One turning vector, and how many steps it has turned:
The counts run from 0 to 320.
[ 14  19 -20  28 -21 -21  -2   6 -17  -5  -2 -22   7  -8   1 -12  -5  22
   1   6  15  16  -8 -13  -4 -11  -3   9  -2  -1  -8   5  -2  -5   0   4
  -5  -6  -5   1  -8   3   9   2  -8  -7 -10   4 -16  11 -11] -> 105
[ -2  -4   4  32 -13  -1  10   7   4 -16   9  -1 -11  -1  -5 -17  -1  18
  11  -2   9   4   6 -17  14  12  -4  17  -2  -6 -23   1   3 -15  -2   2
  16  17   9   4   2   9  -1  -8  11  -3 -17 -13   3  10   0] -> 54
[  7  19 -10  -5  -7 -17   7  -5  -2 -18  18 -26 -10   7  -8  13   2   0
  -5  -7  19  -9  -6 -20 -21  18  -5  -6  14  -9 -17   2  -3 -13   1   5
   5   8  12   5   2  11  14 -10  -8  -2  -2   1 -16   7 -10] -> 270
[ -3  17   6   8   4  -4  -3  -9   5 -27  16 -16  -7   6   1  -7   1  13
 -22   0  -3  10 -14 -18 -17  14   5   7   2   5   5   3   3 -10  -4  12
  12  12   9  -9  22   3  10   1  -7   1  -2 -30 -19  14 -11] -> 68
[ -2  -4 -15  21  -6   6   6   8  10 -22   9 -19  -2  13   4   2   0   3
 -15   7  18  25  -4  -3  -4  -5  -1  -7   5   0 -12   1   6  -9   2  17
  14   5 -18   1   0  12  -2 -24  -3  -4 -20  -7  21   6  -9] -> 181
[ 15  -3  -8   9 -27 -15  23  12  -5 -12   7 -27  18  -4  13  -2   0   7
   5   2  12  16   2 -13  -3  -8  -7  13   0  -7  -2   3  16  -2  -6  -2
   8 -10   0  17 -11   5  12 -17 -18   5  -5   3   3  10  -8] -> 111
[ -4  22   3  16  -1 -11   5   0  17 -20  11  -8  13  -6 -11  -3  -6  21
  -4   1   2  16 -16  -3  -4   3   2  22 -11   4 -15  -6   4 -12   7  13
   6 -11   3 -12  -5  12  -9 -19  12  -5 -14   6  -7  11 -16] -> 241
[-18  18   8  11  -5  11   0  -5  -4 -10  10 -19  -5   1 -12  10  -4  12
 -17  -9  19   9 -16  -2 -18 -10  -9   0 -11 -27  -7   9  19   3   1  15
   8   8   3  11  -1   3   8 -21   9   0 -17  -1  11   3   2] -> 82
[  0  -5   6  -1 -26  -6   9  10  12 -17  13   1   4  -2  17  -1   3  18
   1 -14  20  -5  -9 -11 -24  11   1   6   1 -16 -14   0   7 -10   2   4
  14   2   9   8  -1   9  20 -22   4 -16  12   0  11  12  -1] -> 145
[  2  26  -5  -6 -13  -8  -7  18  -5 -11  12 -19   0 -10 -19  11   1  -1
 -14  -1  21   9 -16 -10 -16   2  -9 -11  -4  -7  -5   2   3 -11   3  16
  -3  -1   6   4 -13   9  -4 -24   6  -3 -14  11   4  11 -19] -> 14
[ -3  11 -21  20 -11   6   0  12  -6   5  19  -3  -1  -6   3   5   2  20
 -15   9  15  -8  -7 -24 -28  15   9   8  -9  12  -6  16   3   1  10  -1
   9  14 -11  -5   0   9  -3   5   5 -12  -5   9  11   7 -12] -> 31
[ -6   6 -12  14   1  14  -6  -6   9  -2  26 -17  10  -9   6 -10   8  15
  -1  -6  13  -9   0 -28   4  11   1   8  13   7  -7   8   7  -7 -15   9
  15  14  23   9  -4  -5   4  -7   1 -19  -2 -10 -21   5   9] -> 160
[ -8   5  -2   5 -17   5  -3   4  -6 -16   5 -14  -2   9  -7  -2  -8   8
 -19 -10  23  11 -17  -6 -24 -15   3  -8   6 -25 -10   4  15  -9   2  16
   3   7   3  13  -5   1  11 -27   7   2  -9  -6  16   2   9] -> 80
[ -6  10  -6  17   2  12  10  -1   8 -13  15 -29  -4   6   0  13   6  -1
 -21   0  15  22  -5  -1   0   4  -9  -5   1   1  -3   1  12   6  -1  18
  11   4 -14   4   6   8  -6 -16  -8   0 -26 -12  11   9 -15] -> 183
[  2   4 -13  20 -22  -5  19  14  -7 -17   6 -16   0  -8  -2   5  -6   8
  -2   8  15  17  -1  -4  -7  -5  -6  10  -4  -4  -8  10  14   3   1   3
   2   2  -9  21 -13  11   4 -21  -2   2 -20  13  18  11 -23] -> 114
[ -6  10 -17  23 -21  -1  -8  -4   9   3  22 -19  21   8   2  -4   0   8
  -1   1   4   1  -8 -11  -7   7  -9  14  -8  22 -18   4  15   7   0  -3
  -2  -5   5   9   6  11   3 -21  -1 -18   3   0 -14   8 -14] -> 41
[ -6   6   4  35 -10   1  11  -6   5   2  19 -14  -5  11 -18   0  -8   3
   0   3  -4   6 -10 -18  -8   9 -16  18  -7   1 -20   4  13  -7   1   9
   0   5   9  19   3   4 -11 -26   8   1 -13  -5  12   4 -11] -> 49
[  6  -2 -13   9 -12   0  16   4   4 -30   1 -28   5   5  13  -3   6  12
  -6  -4  26  13   5 -10   4  -2  -6  -6  11  -5 -17  -6   3  -5  -5  12
  19   1 -16  -1   2  15   4 -23 -10  -3 -11 -14   8  14  -6] -> 179
[ -5  10  -7  20   6  11  11 -16  -3  -6  16 -27   3   0  -5  -9  -5  10
  -9  11  -2  -3 -11 -40 -20   2 -13  16   4  -4  -9   3   5 -21  -7   7
  15   4   5   4   2  -2   5  -1  -9   6   1  -8 -11   5  -4] -> 168
[  4  -2 -20  12   5  -5  -3  -2   5 -11  15 -16  18  -7  24  12   3  15
 -12  -4  30   4   7 -15  -6   3  19   4  12  -3   7  12   7  -8  -1   5
  27  14  17   6 -11  -9   5  10 -10  -3 -10   5  -7  -3   9] -> 94
[ -4  -2  -5  21 -16 -28 -13  -1  -2  -9   7 -11  10  10   8  15  -9  25
 -13  -3  12   9 -17   4 -13  16  -4   5 -19  -8  -9  -5  19   9  14   4
  14  -2  12  -6  -3   6   6 -11   7   0 -10   3 -15  -5  -9] -> 208
[  4   6   6  18  -4  -2  29  14   7 -14  19 -17   6  -1  -5  21  -1   5
  -1   6   1  19  -4 -12  -8  14  -1  13 -15   0  -3   6  19   1   4   0
   9   0   6  16 -10   6  -6 -13  -5  14 -24   2  11   5 -17] -> 117
[  5  10  -9  16 -20 -31  -4   1 -20 -17   0  -9  -3   6   3   4  -7  15
  -7  -9  18   4 -10 -14 -28  11   8   4 -13 -17  -9   3   0 -13  11  -4
  14  12  12   1   2  13  11   2  -5  18  -4   1  -2   2  -5] -> 204
[ -1   4  -7   9 -12   5   4   9  -2 -14  13  -2  17 -21   9 -19   0  25
   3   3   6   5   7 -26  -2   1  13  23  -1   5   0  14  17  -2 -11  -7
  10  12  21  18  -7  -7  13  -4  -8  -5   0  -5 -11  16  -2] -> 228
[-14   6 -13  16  -3   5  -4   3  -6 -28   8  -4 -21   4  -2  -2  -6  16
 -22   7   8  12  -5 -11 -13   8   4  13  13  15   3   3   3  -7  -8   7
  10  19  -4  -5   9   7   1  -5   8  -4 -13 -20   5  17 -14] -> 64
[  2  17 -10  -1  -4 -13   7  -9   8 -16  23 -29  -9   7   0  15   1  -6
  -7  -4  10 -10  -9 -17 -28  16  -7  -3   8  -2 -14   6   5 -19  -1   3
   6  11  14   7   4  12  17 -10 -14  -4   1   2 -16   2  -9] -> 269
[ -3   7   0  23  -5   0  12   1 -12 -10  18  -4  -7   4  21   8   6  18
 -12 -19  19   5   9 -12 -10  15  16  21   6   2   6   8   2   1  -4  -7
  21  19   4   7  15  -1   3   2  -2   3  -8 -10  12  17  -2] -> 320
[ 18   5   4  22 -17  -3  -2  13 -15  -2   9   3   1  -6   2  -4  -6  29
  -2  -6  15  17   4 -25  -2  10  13   0   3 -10   2  13   4   8  -2   7
  -7  10  21  20  -5 -12  -8  -1   4  -7 -13  -8   3  16  -3] -> 221
[-24 -16  -2  26  -5   9   8   5  17 -17  22  -5  -4   2   4  -3   0  13
  -6   9  -3   9  -2  -9   6  15  -6  20  -2  11  -7  -2  23  -3  -4   1
  26  18   9   1   3   7   0 -10  14  -4 -22 -15  -3   4   2] -> 58
[  8   4 -11  21 -22 -10   1  -3   1  -4  17 -17   4   8   2  -9   0  -2
   8 -11  15  -1   2 -24  -9   4  -4  11   8   2 -20   6   1 -12  -7   2
  -1   5   9  25   6   7   4 -29 -12  -8   6  -1  15  14 -11] -> 45
[-13  -1  -5   8 -19   6  -1  27  -1  13  22 -15  13 -13   6   6  12  15
 -11  -1  19   1  -6 -14  -2  11  -9   7 -14   3   1   0  18   6   2   5
  22   4   5 -10 -10   5 -10 -10  16  -9 -17  10   3   5   6] -> 24
[ 11   5 -12  17  -9  -3  12  -4 -12 -17  -2 -17   3   3  -9 -17 -11  23
   0   8   9   4  -6 -35 -14  -2  -2   8   6  -9 -22  -4  -6 -20   5   9
  12   0  -9  -8  -2  11  -2  -3  -2   6  -1 -13  -8  11   3] -> 171
[  2  13  -7  14  -1   6  16 -14 -10 -13   7 -27   2  -4  -4 -13  -5  16
  -2   7   5  -2  -5 -37 -15   4 -12  13   7  -6  -9   3  -5 -20  -8   7
  16   5   1   0   5   3   2  -1 -12   5   3 -11 -14   9  -5] -> 169
[  3  15 -21  -7 -14  -8  -3  19   2 -32   3 -12   2  -8  -7  -4  -2  19
  -3  10   8  15  -8  -4  -7  -3  10  -9   3   8  -5   3  18  -2  -1   6
  -2   4  -2  -8 -14  15  19  -6   1 -11 -12  -3 -22  11 -11] -> 5
[-10   6  -8  21   5  15  -8  -3  21   1  29 -14  11  -7   1  -7   3  17
  -4   1  11  -5  -5 -24  -1  13   3   5   2  10 -10   9  10  -5  -6  11
  16  16  21   6  -3  -8   1  -5   6 -23  -9  -8 -22   0   8] -> 159
[  9  19  12   2 -23 -20   1  15  -5  -6  15  -3  -3  -7  -5 -10   2  10
 -10  -9   3   4 -19 -25 -26  18   6  20  -9   1   4   3  -2 -23   0  -2
   9   6  15  -6   9   3  11  -1   1   0   7  -7  -5  14  -7] -> 136
[  8  20  -8  19 -12 -14 -15  -3  -9 -10   1 -12  10   3 -15 -16   2   4
  -8 -13  18  14  -6 -18 -13   0   7   2 -15  -4 -17   0   0 -16   5  10
   0   5   4  15   8  12 -12 -21  -4  19  -5  -7  16  10 -20] -> 305
[  8   9   7   4  -2 -10  13   8  17 -16  17 -15  23  -1   7  -4   5  11
  -4 -16   9  17  -5  -9   3   6   1  21   7   1  -5 -12   2 -19  -4  15
  21 -19  12  -8  -2   4 -10 -22   6  -6  -5   0  -1  18   1] -> 244
[ 10   7   9   9  -1   8  14   2  12 -12  22  -1   1   3  -1   5   2  20
   1 -17  19  -3   2 -24 -14  25  11  -6   7 -14 -18   7  -1  -1   5  11
   5  19  21  12   1  -1  -9  -8   6 -11  -4  -9   1  11   5] -> 153
[ -4  11 -21  -5 -15  -9  -4  18   2 -29   8 -15  11  -3 -11   1  -2  13
  -8  14   4  15 -14  -8 -13  -4   9 -12   3   7  -2   0  22   2   3   8
  -1  -2   0  -9 -17  12  14 -12   0  -9 -15   0 -23   5 -10] -> 6
[-10   9  -8  14 -10  -6   1  27   9 -12  23  -6   3 -10  -6   7  11   9
  -6   6   4  15   2   2  13  16   8  11  -6  24   2   1  18   5  -2  -1
  11  13  13  -5  -5   8  -4 -10  14  -5 -30  -1  -8  13 -11] -> 124
[  7  21   9   1 -28 -20   0  17 -16  -7  12  -3  -5  -7  -9 -12   5  15
  -9 -11   7   0 -15 -22 -25  16   0  16  -5  -2   0   0  -2 -16   0   1
   5   3  10  -9   9   9  12  -4   6  -6   4  -8  -6  20  -9] -> 137
[  8  11  -6  16  -6   0   9   2  -2   4  23 -13  18   5   3   8   2  20
  -8   1   5  -4  -6 -31 -28  27  12   5 -11  17  -6   6   4   7   6  -5
   9   2   3  -3   8   5  -7  11  -8  -3   3  -4 -11   6  -5] -> 34
